In the rows, zero is written as 128.
Z: rows in 3 groups, each row roughly a mix of its group's directions
Z (148 x 15)
[[167 137 144 109 132  97 135 132 122 101  66 100 125 101 142]
 [136 161 119  97 150 151 118 101 145 144 103  91  91 168 133]
 [108 120 154 145  94 190 135 136  88 110 114 121 134 157 139]
 [122  79 120 160 154 148  86 152 171 122 127 138 136 113 148]
 [142 116 140 131 119 106 182 139  87 132 125 106  93 172 118]
 [123 107 166 148 191 140 131 146 122 108  93  94 131 119 134]
 [194 120 112 113 137 145 134 126 164 123  97 157 155 112 111]
 [128 171 151 126 107  89 133 115 127  87 102 138 164 136  93]
 [134 166 158 142 113 130 165 125  98 122 164 127  86 148 161]
 [ 92 143 122 127 154  85 140 133 128 139 128 152 185 145  93]
 [155 177 100 128 120 112  96 163 141 129 142 146 145 134  82]
 [130  99 128 155 173 123 141 164 108 109 149 112 151  78 140]
 [ 93 168 125 102 154 121 141 128 113  99  82 156 159 130 146]
 [137 143 156  87  87 137 162 152 109 147 131 145  95 163 133]
 [121 181 134 115 166 110 174 131 122 108 125 125 160  95 119]
 [ 97 111 135 110 113 127 148 184  93 125 152 165 154 147 123]
 [139 137 137 111 110 159  97 106 105 138 100 177 139  82 110]
 [176 114  85 159 123 109 157 160 149 108 145 124 120 112 151]
 [160 177 109 136 147 134 112 127  97 110 152 161 145  98 159]
 [109 138 104  86 109  90 100  98 150 111 115 117 137 106  87]
 [123 103 117 115 110 108 160 143 150  98  75  88 142 117 154]
 [142 182 117 155 132 105 132 158 115 136 137 123 159 146  78]
 [140  87 130 130 122 135 109 125  88 168  95  86 107 141 155]
 [123 106 149 105 106 156 121 154 131 187 150 162 146 101 126]
 [155  84 132 179 127 117 125 142 120 108 154 112 132 119  78]
 [129 139 113 117 131 114 109  92 156 135 151  66 112  89 110]
 [121 130 144 120 108  78 162 187  97 114 134 122 136 151 136]
 [150 129 110  97 115 188 156 132 128 111  84 126 147 154 122]
 [116 116 148 102  78  91 176 143 125 136 114 105 147 147 109]
 [136 100 132 145 133 123 173 197 102 138 107 135 136 134 146]
 [ 68 146 130 100 130 115 145 150 121 116 132  87 103 163 141]
 [124 158 162 136  98 128  94 165 127 123 153 168 168 117 136]
 [148 117 119  80 135 187 129 123 147 157 119 148 110 138 161]
 [ 87 173 111  99 153  92 108 107 119  97 135 113 118 106 137]
 [183 117 139 120  91 130 131  96 175 106 109 146 143 141 119]
 [155  85 109 143 159 177 103 108 165 143 133 129 118 142 142]
 [116 130 114 138 101 157 158  99 143 155 161 170 148 144  90]
 [137 105 160 118 136 157 162 142  82 161 112 133 130 174 131]
 [129 133 156 161  80 145  79  86 143 150 142 130 133 137 124]
 [155 139 133 104 113 128 123 103 147 162 107 195 145 151 139]
 [139 112 124 167 139 192 115 139 138 103 161 120  96 137 143]
 [166  90 132 136 107 109  97 127 138 127 143  79 101 124  91]
 [132 105 134 162 147 176 111 126 131 145 165  99  94 105 157]
 [124 137 140  92 109 111 119 129 159 159  75 161 146 124 162]
 [124 152 166 107 168 101 106 139 155 134 153 122  95 165 147]
 [122  74 130 140 123 113 121  85 122 159  85 109 108 155 121]
 [186 142 115 105  78  93 119 117 139 130 121 105 102 132 134]
 [141 126 159 105  95 123  89 162 169 130  85 114 114 128 112]
 [126 142  97 154 100 139 101  86 142 148 136 159 158 171 127]
 [147 187 131 119 114 126 128 111 121 146 152 118 134 173  81]
 [108 145 152 156 147 167 134  87 114 100  90 134 147 162 124]
 [ 96 131 171 114  97 140 176 107 102 148 101 124  98 121 125]
 [131 102 141 100 118 173 118 109 125 165  85 152 160 115 109]
 [103 104 115 142  91 140 113  77 102 137  99 165 138 154 121]
 [112 157 128  93 111 118  96 119 137 180 150 170 129 125 101]
 [111 173 136 167 126 147 109  64 144 119 138 114 129 138 141]
 [135 142 139 140 105 105 122 193  94 124 116 165 142 117 101]
 [139  87 122  86 114 139 139 165 130 123 128  85 163  98 117]
 [169 194 148  92 118 142 155 123 136 139 134 109 127 120 144]
 [148 131  73 119 149 153 126  94 152 143  95 126 119  93 103]
 [141 139 139 185 140 124 151 180 103 126 142 138 162 123 149]
 [133  51 139 141 131 158 128 152 156 142 112 131 125 140 148]
 [133 172 146 126 173 170 138 121 147 112 105 105 125 137 169]
 [127 127 163 107 103 158 108 138 103 153 152 165 129 180 120]
 [113 107 154  88 117 174  91 102 148 155 114 146 114 148 114]
 [ 99 106 119 129 164 130 144 171 127 144 152 157 156  80 121]
 [ 93 164 107  93 146  73 151 149 119 124 157 127 136 123 122]
 [129 148 105  91 106 141 107 125 183 136 132 134  74 131 114]
 [113 169 166 113 145 142 137 116  67 145 132 137 156 151 133]
 [ 99 147 150 132 137 157 159 139 113 103 104 160 142 164 172]
 [145 147 152  91 109 101 106 181 166 130 121 146 156 129 122]
 [137 171 159 137 121 114 122 143  70 110 160 151 108 150 131]
 [120 123 152  73 112 137 132 137 166 122 104  85 153 121 158]
 [160 112  82 145 115 115 120 137 110 134 187 104  95 125 131]
 [104 146 107 128 130  76 144 183 119 101 115 127 106 100 130]
 [111  72 116 143 107 154  99 119 127 131  88 173 131 139 133]
 [100 145 135  81 134  98 160 135 157 104 172 130 140 156 137]
 [112  94 119 116 113  98  96 122 187 107 148 107 160 129 137]
 [139 172 118 126 126 142 126 124 183 124 125 152 147  78 156]
 [154 187  97 172 141 136 133 141 145 144 138 125 134 123  91]
 [123 111 122 153 159 132  89 166 153 128 138 132 190 132 134]
 [146 204 148 120 121 129 118 104 145 145 155 106 141 135 147]
 [ 93 154 116 105 102  87 121 104 139 113 108 118 141  82  97]
 [123 110  96 123 138  80 116 146 128 129  91 158 163  86 137]
 [ 89  94 122  93 121  96 148 154 117 106  94 159 122 104 114]
 [ 98 138 140 192 114 160 123 113  94  98 148 119 115 120 117]
 [148 128 118 138 129 142 112  75 131 164 136 136 158  70 138]
 [173 122  74 153 154 113 140  92 116 103 130 114 121 102 130]
 [110 174 148 122 116 108 103 119 155 116 163  95 105 170 130]
 [136 128 130 117 148 162 186 128 119 153 132 111 102 163 168]
 [115 133 125 126 140  64 143 159 136 112 146 159 103 170 119]
 [138  89 142 135 119 159 128 164  68 142 139 154 142 155 127]
 [159 141 144 174 117 155  97 104 103 132 167  96 123 108 140]
 [112 167 148 147 130 125 128 107  87  75 112 131 155 156 108]
 [117 135 112 135 117 163 142 155 107 130  55 156 140 130 141]
 [129 153 139 114 114 126  98 119  93 127 155  83  84 145 164]
 [103 164 144 100 165 131 156 111  93 157 114 118 146  99 155]
 [111 131 182 120 137 117  96 173 124 132 158 137 105 168 129]
 [171 108  88 124 148 139 115  93 100 111 109 150 111  88 133]
 [129 162  91 134 129 132 105 123  85  76 119 134 125 137 169]
 [120 137 162 130  70  90 134 148 142 126 153 116 139 163  99]
 [134 167  99 153 119 107 184 160 137 134 118 110  98 115 109]
 [104 156 180 106 146 145 143 129  95 105  90 127 147 156 122]
 [126 136 139 118 157 146 128 101 107 133 173  92  98 180 137]
 [115 134 148 175 171  91 138 144 133  93 119 131 106 133 167]
 [136 125 141 168 126 160 140 106 142  77 123  98 149  86 141]
 [129 141 144 180 156 123 118 134 100 122 151 179 101 158 127]
 [159 116 146 130 105 124 120 107  97 185 133 119 151 169 103]
 [107 110 112 145 109 155 128 152  81 154 102 147 159  85 132]
 [119 158 135 142 153 154 143  97 157  92 147 111 154  81 145]
 [153 146 133 104 116 104 134 131 131 154 141 102 111  57 152]
 [106 106 129 142 161 140 126 163  70 155 111 110 119 131 163]
 [123 138 169 118 133  79 121 121 128 138 121  83 117  74 133]
 [ 95 170 113 130 147 121 142 117 138 120  80 118  92 161 157]
 [127 144  97 106  89 176 123 132 131 135  88 129 141 110  84]
 [ 91  97  72 135 110 124 125 113 127 135 166 145  94 154 126]
 [121  52 141 133 101 132 106 151 103 147 127 144 117 117 111]
 [113 107 101 147 115  66 168 147 120  97 139 152 129 133 119]
 [136 123 111 168 112 171 109  77 137 134 144 118 101 163 143]
 [ 86 125 145 158 103 114 140 108  95 140 122 163 135 146 177]
 [134 117 134  83 116 118 133 177 134 137 149 178 160 136 102]
 [117 125 139 160 139 159 149 123 127  73 141  81 143  95 138]
 [107 168 151  90 155  77 123 163 120 126 136 103 140 119 138]
 [143 142 117 123  98 130 156 143 172 117 186 130 103 114  99]
 [136 136 111 153 113  89 136 121 131 135 116 207 125 145 119]
 [160  96 117 163 162 154 108 173 145 132 144 142 144 147 153]
 [101 163  96 149 142 141 177 127 134  75 108 139 134 127 129]
 [122 127 125 118 119 114 147  54 121 123 123  90  96 137 101]
 [128 153 137 155 160 186 114 131 148 145 173 120 134 124 155]
 [120 144 121 179 132 139 127  69  92 131 136 128 154  97 127]
 [108 155 112 108 123  97 170 112 171  88 152 145 149 125 125]
 [102 154 147 103 152 144 156  98 110 146  78 140 158 151 135]
 [156  63 128 148 125 147 174 138 119 149  96 123 132 132 130]
 [ 96 118 134 127 157 147 139 126 103  85  67 146 135 150 135]
 [149 121 120  99 144  95 180 168 163 131 124 129 133 106  99]
 [109 117 128 131 107 102 114 189 184 122 144 119 129 151 124]
 [122 111 102 107 125  95 150  75 124 157 161 113 153 107 153]
 [108 121 111  90 142 146 119 109 164 154 105 105  92 157  92]
 [114 122 107 141 126 129 127 164 173 122 176 165 147 143  93]
 [124 155 127 100 107  85 158 111 118  89 111 116 110 166 100]
 [120 153 108 152 127  85 123 161 150  89 161 122 136 101 161]
 [ 79 156 125 142 120  70 118 113 134 148 155 157 114 111 130]
 [116  91 163 157 122 171 136 135 122 165  87 144 118 123 103]
 [135  84 128  93 112 164 137 143  81 154 131 104 148 152 138]
 [107 136 171  91  82 133 142 163 111 149 107 154 114 139 115]
 [122  87 174 162 110 174 116 116 156 151 135 133 115 148 130]
 [124 110 115 122 123 162 163 161 122  83  96  80 142 124 128]
 [143 129 149  94 110 131 127  95 118 171  98  96  94 149 158]]
one row of each group, then the others: which group is each in?
[133  96 131 126 114 109 148 130  94 149 156 187 158 150 144]  P
[147 140 101 149 170 144  90 175 154 126 156 141 137 144 146]  W
[126 127 142 101  97 117 138  95  96 112  76 125 111 173 118]  F

[135 116 137 174 135 167 109 101  74 157 148 139 134 114 140]  P
[180 111 126 162 161 153 118 137 100 143 119 177 130 136 124]  P
[109 174 139  91 145 141 127 139 137 148 117 178 126 170 141]  P
[163 167 133  92 149 140 149 160 120 152 145 115 136  92 161]  F
[174 100 128 122 123 178 138 160 113 111  90 134 139 156 117]  P
[177 123 155 145 141 173 128 116 146  82 157 120 135 140 110]  P
[109 148 115  93  96  70 132 146 118 115 149 143 134 156  96]  F
[135 132 108  67 106 140 139  87 170 131 137 116 113 129 156]  W
[116 116 135 109 145 182 133 162  83 137 166 121 158 123 121]  P
[125 125 139 122 124 175 134  66 155 163 122 108 112 146 107]  W
[141 138 114 127  91 113 142 131 145 101 132 183 125 164  83]  P
